Here is a table of points, one per row:
[-1.82 -1.15 -1.25 -1.05 -0.29  1.76 -0.83 -1.51 -0.76 -1.19  0.52  1.61
 -0.59  0.17 -0.58  1.5  -0.96  1.42  0.85  0.43 -0.04  1.62  1.25 -1.74]
[-0.55  0.27 -1.06  0.87  0.9   1.77  0.57  1.44  0.37  0.26 -0.04 -0.98
  0.42  2.01 -0.57 -1.25  0.71  0.    0.51 -0.71  0.48  0.59  1.17  0.13]
[ 0.55  2.07  0.42 -0.12  1.13  0.46 -0.06  0.4   1.05 -0.15  0.43  1.01
  1.14 -0.79  0.1   0.56  0.56  0.43  0.24  0.5   0.61 -0.69 -1.2   0.83]
[ 0.73  1.04 -0.33 -1.1   0.53 -0.87 -0.56  0.08 -1.28 -0.32 -0.02  0.23
  0.14 -1.38  0.21 -1.04  0.36  0.1   1.2   1.34 -0.98  0.35  0.75  1.34]
[-0.17 -0.12  0.02 -1.2   0.73  0.84 -1.34 -0.69 -1.78 -0.79  2.16 -0.36
  1.12  1.08 -0.01  0.63 -0.55  0.45 -0.3  -0.85 -0.13  0.   -2.12 -0.83]
[-0.92  0.82  0.04  1.   -0.02  0.42 -0.69  0.45  0.72  0.64 -2.07 -0.57
 -1.36  1.58  0.34  0.02  1.23  1.15 -0.51 -0.37  0.18  0.4   0.6   0.24]
[ 0.62 -1.78  0.67 -0.48 -1.88  1.7   1.53  0.21 -0.27 -1.33  0.38 -1.11
 -1.77 -0.75 -0.44 -1.38 -0.66  0.82  1.95 -0.76  2.34 -0.27 -1.67  0.21]
[ 0.93 -0.99  0.39  0.85 -1.12  1.1  -2.1  -2.32  1.59  2.49 -0.57 -0.41
 -0.24 -1.95 -1.49 -0.71  0.48 -2.3  -0.36  1.49 -0.13  0.49 -0.25 -1.07]
[-0.08 -0.19  0.06  0.    0.15 -1.22  1.1  -0.44 -0.38  0.58 -0.66  0.45
  0.36  1.84 -1.49 -0.85 -0.96 -0.61  0.51 -0.39 -1.38 -1.13 -1.48  0.15]
[ 1.36 -1.83  1.56  0.98  0.23 -0.22 -0.38  0.7  -0.59  0.96  0.08  0.57
  2.82 -0.58  0.25 -0.12 -1.42  1.17  0.   -1.16 -1.74 -1.04 -0.54 -0.1 ]
[-0.48  0.91  0.83  1.08  1.19 -0.77 -1.46 -0.16 -0.14 -0.17  1.97  1.28
  0.93  0.82 -1.95 -1.34 -0.08  1.09  0.02  1.11 -1.39  0.05  0.42  0.09]
[ 1.77  0.44  0.96 -0.3  -0.78  0.08 -1.22 -0.02 -0.86 -0.32 -1.23 -0.67
  0.36  0.55 -0.79  0.9  -0.62  2.22 -0.08 -0.13  1.37 -0.13 -0.69 -0.68]
[ 0.36 -0.47 -1.55  0.53 -1.32 -0.19  1.36 -1.06  1.41  0.96  0.71 -0.52
 -0.58  0.74  2.02 -0.01  0.85 -0.42  0.47  1.45  0.13 -1.22  3.03 -0.45]
[ 0.6   1.5   1.18  0.61 -0.4  -0.66  1.2  -1.22  1.16 -1.65  0.13  0.41
  0.27  0.07 -0.58 -1.94  0.8  -0.03 -0.15  0.06 -0.91 -0.35  1.31 -0.86]
[ 0.56 -1.34 -0.75 -0.42  0.2   1.12  2.29 -0.64 -0.48  0.82 -0.53  0.68
 -0.2  -1.03  0.23 -0.1  -0.11  0.63 -1.13 -1.24 -1.68 -0.47  1.15 -1.46]
[ 0.96 -0.17  0.88  0.07  1.76 -1.22  2.54 -0.63 -0.27 -0.96  0.69 -1.15
 -0.88 -0.87 -1.49  2.26  0.   -0.72 -1.57 -0.47  0.4   1.94  0.84 -0.93]
[ 0.6   0.02 -0.76  1.25  0.91  1.08  0.05  0.37  1.53  0.93 -0.33  3.01
 -1.86 -1.02 -0.08 -0.31  0.81  0.37  0.88 -1.7   0.74 -0.44  1.46  0.02]
[-0.16  0.21  2.01 -1.04  1.92  0.88 -0.75  0.9   0.75  1.54  0.12  0.14
 -0.26  0.42  1.22 -0.28  0.31  0.52  0.75  1.19  0.18  1.34  0.25 -1.  ]
[-0.21 -0.44  0.24 -0.07  0.12  0.82  0.93 -0.27 -0.77 -0.17  0.63  0.23
  0.35 -1.14  0.84 -1.03  0.58  1.46 -0.74  0.43  0.94  0.18  0.26  0.4 ]
[ 2.25 -1.14 -0.76  1.39 -0.07  0.05 -0.73  0.66 -1.47 -0.39  0.92  0.71
 -0.93  0.72  0.55 -0.46  1.06 -0.95  0.   -0.23 -0.83 -0.05  0.02 -0.85]
[ 0.1   1.99 -1.1   0.17 -1.39 -0.31  0.79  0.65  0.97 -1.27  1.2   0.34
 -0.02 -0.45  1.71  1.8  -2.1  -0.48  0.72  0.95  0.61  0.97 -0.65 -0.61]
[-0.03  0.93  0.88 -0.43 -1.82  1.1   0.38 -0.14  1.56  0.75  0.4  -0.62
  1.1  -0.21  1.63 -1.37 -0.5  -0.11 -0.63 -1.56 -0.02 -0.18 -1.25  0.27]
[ 0.52  0.02 -0.97  0.24  1.13 -2.15  1.16 -0.77  0.15 -0.66  1.39 -1.28
 -0.47  0.33  0.13  0.88 -1.52  0.57  0.71  1.5   1.34 -0.88 -0.12  2.5 ]
[ 0.08  0.31  0.27  3.31  0.95 -0.25  0.55 -1.28 -0.49  1.01 -0.57  0.35
 -0.52 -2.14  0.37  0.23 -0.1  -0.45  2.07 -0.44  0.03  0.91 -1.42  0.98]
[ 0.7  -0.37 -0.48 -1.9   1.05 -0.61 -1.57 -0.8   0.98  0.07  0.03  2.04
  0.51  0.62  0.67  0.05 -0.47 -1.83  1.14  0.57  0.53 -0.36  0.26 -0.47]
[ 0.29  1.33 -0.58  1.    0.57  0.09  0.2   0.81  0.73  2.06  0.38  0.07
 -1.35  0.24  0.28 -0.78  0.49  0.79 -1.56  0.87 -1.93  0.65  0.91 -1.71]
[-1.28 -0.7   1.11  0.59 -0.89 -0.71 -1.93 -1.71 -0.88  0.57  0.33 -0.33
  0.28  0.23 -0.01  0.04 -0.6  -0.93 -0.02 -1.61  1.41 -0.27  1.22 -1.16]
[ 0.42  0.4   0.1   0.05 -1.15 -1.12  0.11  0.14 -1.09  0.4  -0.96 -0.46
  0.91  0.28 -1.83 -0.95 -0.28 -0.13 -1.21  0.42  1.57  1.53 -0.59 -0.16]
[-0.72  0.86  0.4  -0.83 -0.12  0.54  0.63  0.74 -0.78 -0.74 -0.83  1.24
 -1.87  0.67 -0.5  -0.92 -0.83 -0.62 -1.18  0.32 -1.28  1.09 -0.61 -0.19]
[-2.75 -1.   -2.09  0.44  0.03  0.67 -1.66  2.07 -0.09 -0.78 -1.82  1.53
 -0.16 -0.71  0.05 -0.52 -1.48  0.   -0.81 -0.23  0.79  0.12  0.15 -1.07]
[-2.03 -1.43  1.6  -0.92  0.14  0.48  0.   -0.04  0.5  -2.08 -0.42 -1.
  0.16  0.37 -0.14  0.14  0.69 -0.69  0.11  1.36  0.43 -0.33  0.19  0.07]
[-1.    0.38 -0.12  0.38  0.14  0.87  0.87 -0.12  0.35  0.02 -0.28 -1.65
  0.97 -0.26 -0.81  0.55  0.96  0.02  0.68 -0.51  0.17 -2.79 -1.37 -1.5 ]
[-1.42  0.05 -0.09  0.25  0.09  0.03 -1.73  0.31  0.    1.41  1.26 -1.04
 -0.57  0.1   0.53 -0.12  0.33  1.37  1.98  0.68 -1.27 -1.11 -0.45  1.44]
[-2.36 -0.33  0.35  0.8  -1.4  -0.89  1.61 -0.21  0.79 -1.67 -0.96  0.88
  1.48  0.26  1.82  0.84  0.91 -0.59 -0.85  0.19  0.21  1.08 -0.24 -0.13]
[ 0.75 -1.36  0.6   1.7  -0.79 -0.99 -1.02  1.1  -0.39 -1.65  0.48 -0.76
 -1.07 -0.49 -1.93  1.26 -0.84 -0.17 -1.07  1.75 -1.32 -1.45 -0.41  1.35]
[ 0.46 -0.76 -0.57 -0.37  0.25 -1.41 -0.25  1.33  0.55  1.7  -0.15  0.03
  1.11  1.41  0.18  1.05  0.3   1.17  0.73  1.03  0.17  1.64 -1.58 -0.61]
There is one direction along which these points spread out most. How far along it is each point below, from 0 to 99? The average is 50, and the first point in the table lies past the average. One standard deviation of the points above along it is 16.
[ 1.03 -0.11 -1.33  0.52  1.85 -0.27 -0.5   0.46  0.82 -1.6   0.17 -2.76
 -0.61  1.22  0.37  0.97 -0.4   0.23 -0.71 -1.08 -0.21  0.66  0.83  2.46] 37
[ 0.41  0.52  1.03 -1.81  0.16 -0.61 -0.27  0.82 -0.14 -0.33  0.61 -1.06
  0.01 -0.77 -0.09 -0.02 -0.03  0.19  1.46 -1.77 -1.54  0.26 -0.25  0.88] 36
[-0.65 -1.18 -0.94  0.16 -1.26 -2.28 -0.04  1.13  1.55  0.66  0.3   0.53
  0.49 -0.58 -2.06 -1.29  0.39  0.11  0.32 -0.63 -0.51  0.46  0.59  1.06] 52
[-0.55  1.42 -0.11 -1.16 -0.66  1.69  1.07  1.53 -0.26  0.61  1.14 -0.61
  2.19 -0.34 -1.18  0.71 -0.4  -1.24 -0.42 -0.75  0.   -0.3   1.1   0.32] 48
[ 1.4  -1.15 -1.92 -1.35  0.96 -0.42  0.29 -0.97  0.38  0.61 -0.06 -1.09
 -0.8  -1.08  0.12 -0.01  1.55 -1.08 -1.42  0.11  1.75 -0.98 -1.36 -1.59] 52
[ 0.36  1.23  0.59 -1.48  0.   -0.14 -0.99  0.71 -1.29 -1.66 -2.74  0.05
  0.78 -0.95  2.28  0.91 -0.34  0.08  1.67  1.03 -0.01 -0.65  0.18 -0.12] 41
[ 1.54 -0.04  0.69 -0.56 -0.99  1.15 -0.09 -1.48  0.18  0.22 -1.23  1.49
 -0.55  1.42  1.31 -0.84 -0.83 -0.39 -1.5   0.43  0.01  0.81  0.96  2.25] 61
[-1.61 -0.77  0.59 -1.69 -0.65 -1.1  -0.12  1.47 -1.94  1.12 -0.34 -0.36
 -0.6  -0.62  0.61  0.06  0.12 -0.81 -1.78 -1.25  1.76 -0.73  1.33  0.39] 51
[-0.34 -0.26  0.43  0.39 -0.17  0.55  0.35 -0.71 -1.3  -0.49 -0.69  0.99
  0.55  1.11  0.69  0.28  3.33 -1.29 -0.2   0.1  -0.54 -0.78 -1.35  0.9 ] 49
[-0.23  2.38 -1.15 -0.33  0.08 -0.85  0.71 -1.28 -0.38 -0.04  0.07 -1.07
 -1.15 -0.14 -0.51  1.99 -0.75 -0.52 -0.76 -1.5  -0.32 -0.56 -0.65  1.01] 38
